Each row is where one point has got to under a steady rotation. How many steps took it there?
The counts run from 0 to 363.
[-19   4 -35  -9  12  -9  -1  13   1   6   5 -22   2  12  -4 -48  -3 -21
  13 -23 -35 -47  -1 -16  18 -39   1  28  -8   7  21   6   9 -47   8 -11
 -10 -16   7  -1 -38  -2  11   7 -12   3  25  10  -7  22  22 -10 -29   5
 -17  22  -4  -6 -12  -2  33   1] -> 216
[-24  25 -34 -24 -29   4 -16   7   6  -8 -11  13 -19   2   7 -14  18 -14
  -7 -21   7  22  -4  -9  16  17 -33 -12  21  15   6  -8   8  15  -3   0
  26 -23 -27  16  -9 -14   7   2 -23  22 -16  27 -15  35   5   7   8  12
  19 -24  10 -40 -42  56  -2 -20] -> 262
[-11  43 -22  14 -13  24  20 -37  28  -4   0 -15  16  -6  36  19  -1 -22
  13  19  -5  23  -8  14   0  -2  13  15 -18  -2   5  -3  13  16  38  15
  -7  18   1  -7  12  -2 -17   9   4 -21 -11 -34 -17  24 -19  -9   1  11
  28  17  -2  39   2  19   3  46] -> 317
[-10  16  21  28   7  25  -9  22   4   5 -12  38  19  -1 -13 -28  -8   9
  31  -7 -11 -21  -1   1  -6 -20  12  49 -23 -22  16   8 -29 -22  13  -3
 -30   0 -17  -1   7 -37   8  16  23  16  32 -13  14 -10  13 -32  -8 -28
  24   0  -2  28  -1   0  28  20] -> 362
[ 44   1  13  13 -28  19  19 -11 -22  35   2  15 -15  13  29  20 -16   5
   4   1 -23  10  -2   9 -21   1  -9  -3 -20 -18   3  60   8  16  25  -1
 -16  15  33  -4  37  13 -10  -9  19 -23  -2   2   9   4 -32  14  -7   2
  27  -6  -7  12  33 -18  -1 -25] -> 334
[ -3   8  -5  -9 -16  -4  16   5 -25  15   2 -27 -17 -12  20 -15  27   4
  16  -5 -19  31 -21   4  21  -5 -13  17 -18 -14   8 -13  32  -8  29  27
  18  10  -5   5  21  -4 -15  -1 -55  42  35  -4 -33 -17 -35   4  -9  -3
 -19   1 -15  -1  13   0 -20  22] -> 278
[-12  27  22   0  -5  21  -5  30  11  16 -10  43  14   1  -9 -16 -16  -5
  18  12  -8 -23 -14 -15 -13 -25  17  33 -12 -11  28   4 -15 -15  -2  -9
 -30  -4 -12  -6   2 -43  16  24  19  14  23 -14  12 -16  21 -38   1 -26
  39  -5  -5  23 -17  -7  26  19] -> 363
[-12 -19 -20  22 -15   9   4   3   7 -21  -1 -41  20  -7   6 -28  33  12
  15 -10  -6  -8   8  20  11 -12 -31  -8   7  21 -21 -27  48 -22  -3  -5
  25 -10 -28  11 -16   7 -17  -6 -39  10  -8  10 -40 -26  -7  15  12   7
 -13  31   0  -2  -9  31   1   1] -> 80
[ 26  10  13  39  23  33   4  -6 -11 -18 -10  41   6   1  20  -6 -41   5
  41  12  -5   0  -4  19 -27  -9  13  22 -27 -18  27  26 -37  -1   8  -5
 -39   9  -3  14  35 -26   0  -3  -1  -9 -14 -35   1  -1  13 -21  -9 -29
  13   5 -13  13  21 -27   7  -8] -> 185
[ -7  11  13 -18   6  25  10 -10 -19  37 -15  21  -8  14 -16   4   1  -4
   4  21 -38  -9 -13 -12   6 -15   7  -8 -16 -32 -28  27 -20   6  26 -14
 -40  -1  13 -24   1   7 -41   2  19 -18  33  -5  42  14  14  11   1 -11
  -6 -18  33   2  26 -14   6  -6] -> 159
[-16  17 -12  24   2 -33 -36  13 -33 -13  -9  -4  23  15 -42  -2  13  17
  25 -11   7  -5 -16 -16   9  -4  -7  25 -10   2  25 -10 -20  -9 -19   5
 -20 -13 -12  -5   8 -29  23  -9 -34  15  18 -41   6  18  32  23   0   5
  11   5 -36 -19   7  -7   2 -21] -> 234
[ -2  -3 -11   9  12   2 -14  10   1  -7  -3 -18  29  37 -25 -25   5  -7
   3  19 -23 -43   4  11   8 -54  -2   9  -2   3 -12  -1  -1 -42  -2 -11
 -24 -22   5 -24 -60  -8  -7  -9 -21  -3  30  22  -3  11  28   6  -6  -9
   0   7 -11 -14  28  -9  20  -5] -> 31
[ 40  -9  45  12 -14   4   4 -27 -23   1  23  -4  17  20  14  25   2   2
  11   3 -12   9 -11  25  -5  35 -17   4 -26  -4 -20  23  19  15  19  24
 -25  19  29   2  -3  35 -32 -12  -4  -5  11   3   4 -10 -20  37   2   8
   2  14  24  24  45   9 -12  -3] -> 145
[-10  -7  34 -11 -16  27  -7   9  13  27   2   3  17   7 -28  -7   7  12
  18 -27 -20 -34  25 -17   9   9   3   2  -3 -26 -42  19  -6  -3 -22  -9
 -26  11  12  -2 -30   9  -9  12  45  -9  16  16  21 -16  23  15  -4 -24
  -4  -2  43   5  20  16  29   4] -> 349
[-35  24   0 -26  -1  22   2  -8   6  -5   4  15  31   9 -22  19   4  -7
   6  40 -14 -24 -16 -21 -20 -36  16   6   7   8 -12  -2  -6  -4   8  -6
 -25  -7  -2 -23 -36 -11 -37  18  25 -13  15 -28  34   4  24  -9   7 -10
  24   9  28  40 -11 -11  13   8] -> 169
[-15 -24  30   8  -3  -7   0 -16 -13  17   1 -20   9 -24 -14  26  38  50
 -15 -28  11  46   1 -15   5  31   5  10  -2  -7 -23  -6  -8  18   1  -3
  35  17 -13  -3  15  10  -7  21  23 -19 -10 -24  42  22 -19  13   6  -6
 -20  -9  -8  -5  12  27 -16  -7] -> 109
[ -1   2 -24 -17   3  12  -5  22  15   3   4   5  11  22   1 -13  -4 -22
 -29   6  -7 -20   4 -15  -4 -60   3  23  22   4  25  27   2 -31  13 -10
 -19 -27  12 -20 -62 -11  -5   2   1  -5  30  31   0  26   8  -8 -24  -6
  27  -4 -27 -13 -10  -2  -2   0] -> 29
[ 22   2  42   2 -28  20  20  -9 -30   0   6  12   5  10  -3  16   8  23
  24   4  -8  -1 -23  16  -6  28 -20  -5 -30   2 -13  25  22  10   8  25
 -28  17  20  13  10  30 -30  -4  -5  10  11   5  10 -30 -11  26  10 -11
   5   4  26  20  42   3 -24  -3] -> 146
[-10  30  30 -55 -26  -2   4  -3 -12  22   2  24 -41  13  -7   8  -6 -13
  14  -2 -27 -12 -33 -10   7  29   1 -24 -14  -2  -1  16  18   6  -8  22
 -21  -9  44  -4 -13  20 -13  11  13  11  31  14  16 -14   4  11  -6   8
  17 -27  35   9  23  -4   0  18] -> 151
[ -5 -37  -6  12  -1 -17   7  13  -7 -12 -15  32 -24 -18   0 -21  -7  43
 -14   0 -12  26   7   3   3  20   2 -23  19  -1   7 -13 -31  10 -15   1
  32  -6 -42  29  24   2  12  17   4   6 -20  -4 -10   8   3 -12  12 -18
   3 -14 -23 -51 -36   4 -17 -30] -> 249
[ 25 -27  47  32   2  17 -10  15   0  -6  -3  33  41  12 -13 -11 -15  13
  -5  -1  10 -17  24   2 -31 -18   2  40   2 -11   4  24 -23 -14   4 -17
  -1   1 -13  -8 -19 -25   0  28  36  -6   8  -2  28 -13 -13 -25  -2 -25
  34   2  -1  34  -7   2  26 -13] -> 360
[ 22  17 -18 -19 -17  23  26   9 -13   5  -5  48 -20  22  11   6 -23   6
  17  17 -30 -24 -13   1 -16 -12   4 -31   3  -7   6  40 -23  20  -9   8
 -43   3  12  19  10  12   0   1   8  -3  -8  -1  -8   7  24  14  -2 -11
  18   2  -3 -33   2 -36  17 -38] -> 10
[-14  15  -5  -8   6 -19 -28  15   7 -14  13 -19   9  17 -29 -23  -7 -12
  28  14 -20 -17  -6 -13  14 -35  19  10  -2  -7  14 -25 -14 -32 -12  16
  -9  -7   0   0 -40 -37  17   2 -26  30  25 -20 -27  -5  33 -18 -17 -11
   0   8 -14   2   7 -25  24  20] -> 40
[-20 -12 -26 -16   5  -8   1   1   7  -7  -3 -18 -14  -3   9  -6  -8   1
   3   7 -32 -20 -20   8   7 -21 -12 -31  16  32   2 -29   8 -22  -2 -22
  48 -18  -5  14 -22   8   1  -6  -7 -24 -49   9 -14  29  18 -12  12  26
  -4 -11  -8 -43 -37  14  -4 -27] -> 68
[ 13 -12  39 -40 -22 -12  -6  -3 -29   8  13 -32  -9  17 -31  23  31  11
  -2  10   2  32 -11  -9   2   9 -20 -36  15  -3 -30 -13  25  20 -12   5
  34   6   3   3   6 -12 -16   0 -29  19  -6 -17  -3 -19 -26  16  13  -4
 -18 -14   7 -15  36  -1   2 -11] -> 284
[-11 -16  12  -9   6  27  18  -6  13   5  14  18  18 -17  10  13  -7   5
 -22   8 -14  12  18 -17 -22 -37  31  33  18 -18  -5  22  -4  -6  26  11
  -6   4   6 -23 -33  -1 -39  27  36 -16  32  -9   8 -13 -15 -15 -22 -24
  18  12  10  37 -14  -8 -14  33] -> 166
[ -3 -37 -16  22   0 -22   7   3  -8 -11 -15  27 -28 -23  23 -17 -12  33
 -20 -16 -15  38  11  -2  12  16  12   1  14 -15  16  -8 -30   6   7   5
  30   4 -27  22  21  -1  10  14   1  -3  -9  -9 -23  27  -2  -1  -4  -6
   7 -10 -28 -45 -41  11 -24 -20] -> 250
[ -7   0  11  -9  -2  18  -5  -2 -22  16  -7  -8 -30 -14 -13   0  37  22
   7 -16   5  53  -7 -19  21  16   1 -10  -9 -41 -26   4  12  20   4  18
  -7   8  -8  -1  27 -15 -24  -9 -25  20  27 -18 -14 -15 -22  26 -10 -19
 -18 -20   0 -22  39   1 -31  18] -> 287
[ 20 -20  51 -41  -1 -10   2 -13  -6  23  25  -6 -30  16   6  14 -16 -16
  -9  -8 -26  -3 -14   2   0  11  10  -3  -6  -2  -6  21  24   0   7   5
   2   6  57 -13 -47  34 -17  11  28 -17  16  30   8  -7 -17   2 -20   6
  -7 -19  28  15  30   4  -3  25] -> 153
[  5   6 -21 -12 -10  -1  -9  -7  -5  -9  26   8  14  30  -3  -1   0   3
  16  -9 -21 -28   9 -17  -9 -15 -15  17  14  -5 -11  37 -21 -17  11   9
 -23  -5  27   5 -57  19 -10   1   8 -19   3  13  18  50  24  36 -17   5
   2  17  10 -16 -11   4   9 -40] -> 21
[  3  15  15  21   2  35  12 -24  25  -3 -11  -2   6  -9  22 -19   5  -6
  10   6  -5  30  24  32   6  28  18   1 -19 -29 -27  -8 -10  18  10   4
  11  29 -21   1   7  -2 -16  17  13 -12 -25  -8 -24   4 -23 -23  -6 -21
  -1  -7  26  28  18  28  29  39] -> 313
[-43  20   9 -19 -15   3  -3   9  -4  26 -33  16 -25 -26 -20  17  31  10
 -26 -14  12  40  -6 -33  14  26  15 -11   8  -4  -4  -6   3  29  -5 -15
  20  -8 -22 -10  20  -4  -6  21  27 -10   0 -15  15  17   1   4  11  -3
  31 -40  -7 -17 -14  35  -9   9] -> 112
[ 13 -21  44 -29   8  10  13 -11  -9  26  14 -14 -15   2   6   7 -11   6
   3  -9 -37 -10 -12   7  11   3  15   8 -20  -5 -16  12  16  -5  15   7
 -17  17  46 -15 -29  40 -26   1  28 -14  21  29   9 -13  -8   6 -12  -9
 -29 -16  25  13  45  -1 -15  25] -> 154
[  3  10 -25  37 -22  13  -2  -4 -23  -5   6 -33  18  -3  11 -15  43   9
  12 -23  13  15   3   4   6 -13 -44  26  -9   1  -3  12  37 -20  35  -6
  21 -11 -23   1  21 -17 -12  -9 -48  18   0 -16  -5  18 -24  16   1  19
   3  23 -22   0  -6  26 -18 -24] -> 83
[ -3 -36   6  32   7 -30 -25 -11 -15 -40   5  13 -17  -1  -6   3 -32  24
  11 -14  -8   4   1  -2   4  25  -4 -14  13  10   7 -12 -27 -24 -31  -3
  46  -8   0  18 -20 -13  12   6   0 -22 -45  -2   6  28  10  10  -6  14
  19 -12  -9 -33 -12   0 -12 -40] -> 60
[ 34  14  24 -22 -26   2   8 -15  15  13  12 -18 -12  27  26  30 -25 -38
  -2   6 -11  -9 -20  15  -9  19  -4 -19  -2  23  15  21  37  21  -9   0
 -10   4  50  -5 -17  18   4  -3  10 -25 -31  14 -19  -6 -14  -2  -9  18
  26 -18  -2  24  28   3  15  22] -> 329
[  7 -21  40   3 -21 -25 -19  -4 -36  12 -22 -13 -13   9 -45 -16  34  14
  -5  -1  -9  15  -5  -6  22  29  -5 -39  -9 -10 -19 -16  16   6 -30  -8
  31  -3 -18   3  31 -14  -7   5 -23  17  10 -23  -8 -32 -18   9  15  -5
  -9  -9  -8 -13  40  -7  20  -6] -> 98
[-36  -4  14  -3  -3 -32 -10 -19 -11  14  -3 -40   0  -8 -39  16  31  29
  -2   0 -26  20 -23 -10  29  22  13 -16 -22  16 -24 -39   7   6 -16   5
  23  14   3 -11   2  19 -10   4   7 -17   9 -33  12   6  12  25  13  16
 -28   6   2  -7  18  11   0  20] -> 106
[ 16  44  -7  -5  -6  19  16  -1  -4  -5   5  34 -14   6  17  -3 -27  -1
  42  -3   9  -6 -26   6  -7  25  17  28 -33   1  39  25 -21  20  -6  18
 -47  14  17  14   9  -4  22  12   2   9  -7  -7  -5   4  20 -10 -10 -17
  20  -6  -8  14  23 -13   6  18] -> 0
[  7 -17 -25   2  -5  19  37  -4   5  -8  30   8   1  -7  25  -4 -13  40
  16 -10 -35 -21  11   1   0 -24   8  28  -3   0  -2  38  -5 -17  16  30
 -36  12  26   9 -34  36 -18   3  18  -7  16  19 -10  10  14  27 -28 -16
  -4  36  -5  -3  -5 -10 -24 -13] -> 17
[ -9  12 -29   8   8 -10 -33  18   1   3 -17 -12   8  30 -23 -34   6 -29
   8 -24  -9  -8  19 -21  14 -23  -6  15   9 -28   7   0 -14 -10  -9 -12
 -26 -18 -21 -13  -3 -42  15   2 -24  17  42 -28 -30  10  30   2 -23  -7
  -5  20 -24 -20  -1   0  36  -2] -> 225
[-15 -29  28  10   9   0  12  -3  23  -2 -23 -10  16 -18  -3  14  15  14
 -50   7   7  30  -7  19   7  23  17  -9   5  36 -12 -29  11  17  -2 -17
  38   3 -19 -18 -14  23 -15  18  23 -35 -23  13   4   6 -12  -8  19  -7
  13 -16 -13   7  -6  48  -9  28] -> 117
[ -2   8 -31 -28 -19  -1  11   1  -1  -1  25   9   9  20   0  12  -5  10
   4   8 -26 -31   6 -21 -18 -35 -15   9  24  15   3  38 -10 -11  14   9
 -17 -10  25   2 -50  17 -14   7  15 -17   7  14  23  41  22  25 -16   4
  24  19   5 -15 -21  -6  -6 -47] -> 20
